In the rows, zero is written as 128.
Rotation paths and how fast each direction turns (degrees per step):
Each turn is a multiple of 5 degrees from 10 to 175, or 0.
Each row of a path follows its step; steps can be skipped.
Path 1:
step 0: [114 121 140 142 128 110 126 123 128 127 121 135 118 115 128 132 129 135
 131 130 108 134 125 115 139 123 128 139 128 127 123 143 130 125 125 116
 124 123 124 139 123 135 121 120 132 144 122 139 133]
step 1: [126 116 126 118 133 127 122 119 122 135 138 138 135 138 125 119 138 120
 126 117 127 124 145 120 134 122 130 119 121 131 130 138 127 123 115 123
 128 138 111 153 131 132 118 135 132 131 130 117 123]
step 2: [127 130 128 138 115 115 133 129 120 140 118 144 124 117 110 131 139 136
 132 125 117 129 127 126 138 129 153 128 123 121 129 142 129 127 140 125
 117 131 129 135 136 120 129 126 130 142 129 132 126]
step 3: [118 112 124 135 139 133 113 117 126 131 125 140 124 126 140 129 145 122
 125 126 122 127 121 112 132 131 122 125 129 123 115 130 133 127 120 116
 120 142 130 145 137 130 121 138 132 130 115 121 123]
step 4: [128 124 150 124 119 131 147 120 117 126 123 135 127 128 114 130 131 134
 119 129 121 122 128 131 143 125 135 130 114 126 137 154 124 129 128 122
 121 133 120 140 135 131 122 132 128 122 125 128 119]
step 5: [130 123 120 146 132 120 112 118 132 134 129 146 124 123 131 135 133 121
 130 127 138 134 130 117 135 125 136 139 132 131 122 145 136 123 126 131
 109 118 125 148 133 130 126 136 121 129 127 128 134]
step 6: [116 119 130 126 131 122 140 123 118 136 129 137 137 117 118 123 127 140
 121 129 119 129 121 129 133 133 129 121 128 110 128 139 134 117 113 131
 122 137 121 135 128 126 114 139 131 128 127 111 112]
step 8: [117 121 137 133 131 119 126 121 126 135 120 142 125 125 118 130 122 129
 122 133 112 127 124 124 145 131 118 133 130 127 119 131 139 120 119 142
 124 137 117 147 129 136 114 130 141 125 124 125 142]
step 9: [129 127 134 126 129 120 136 116 124 136 132 133 129 138 135 128 136 133
 125 135 124 141 143 114 138 115 143 126 123 128 135 147 128 120 120 124
 134 123 127 139 127 127 122 143 128 148 127 127 114]
step 10: [124 127 116 133 127 116 128 129 114 136 125 138 125 117 110 123 142 137
 140 126 123 121 134 125 136 122 130 133 128 119 120 123 135 129 127 130
 122 131 118 157 139 132 119 123 121 129 122 132 135]
step 11: [127 115 137 142 142 129 135 124 125 139 120 143 124 132 126 123 140 122
 124 121 116 133 127 116 137 127 129 121 121 122 124 143 122 110 119 123
 125 141 135 129 120 128 127 129 142 143 122 130 120]
step 13: [127 129 130 133 128 139 121 117 135 147 128 140 128 135 112 128 135 123
 132 120 129 135 125 115 138 134 141 128 130 122 123 146 127 124 127 128
 113 135 116 147 128 133 116 119 138 132 130 129 122]
Speeds:
[128 128 127 128 125 130 133 128 129 127 126 130 130 130 127 129 127 128
 126 126 129 132 127 129 129 130 127 126 127 121 135 132 126 130 130 131
 129 131 128 127 124 129 129 128 132 132 127 132 127] | 155
[126 126 126 130 130 131 126 126 128 129 134 131 127 133 131 128 131 125
 130 130 133 129 130 127 127 127 129 127 125 130 126 127 128 125 132 128
 127 127 127 128 123 128 129 131 131 127 125 129 125] | 175
[128 128 127 128 127 130 125 126 128 127 128 128 130 128 130 129 125 132
 124 126 133 127 124 130 130 128 128 130 128 129 128 134 131 129 129 129
 122 129 129 124 130 126 127 129 126 123 124 126 126] | 35
[132 131 126 128 130 130 125 126 130 130 124 127 129 130 132 129 130 122
 126 126 130 129 132 127 125 127 127 126 129 128 128 130 127 127 123 128
 129 130 131 129 130 126 124 129 125 130 129 131 128] | 175
[129 128 132 129 130 129 128 128 130 134 126 128 123 129 128 124 124 131
 128 128 126 127 126 132 127 126 132 126 127 129 129 129 127 125 130 127
 129 131 130 128 127 128 128 130 126 126 133 132 123] | 155
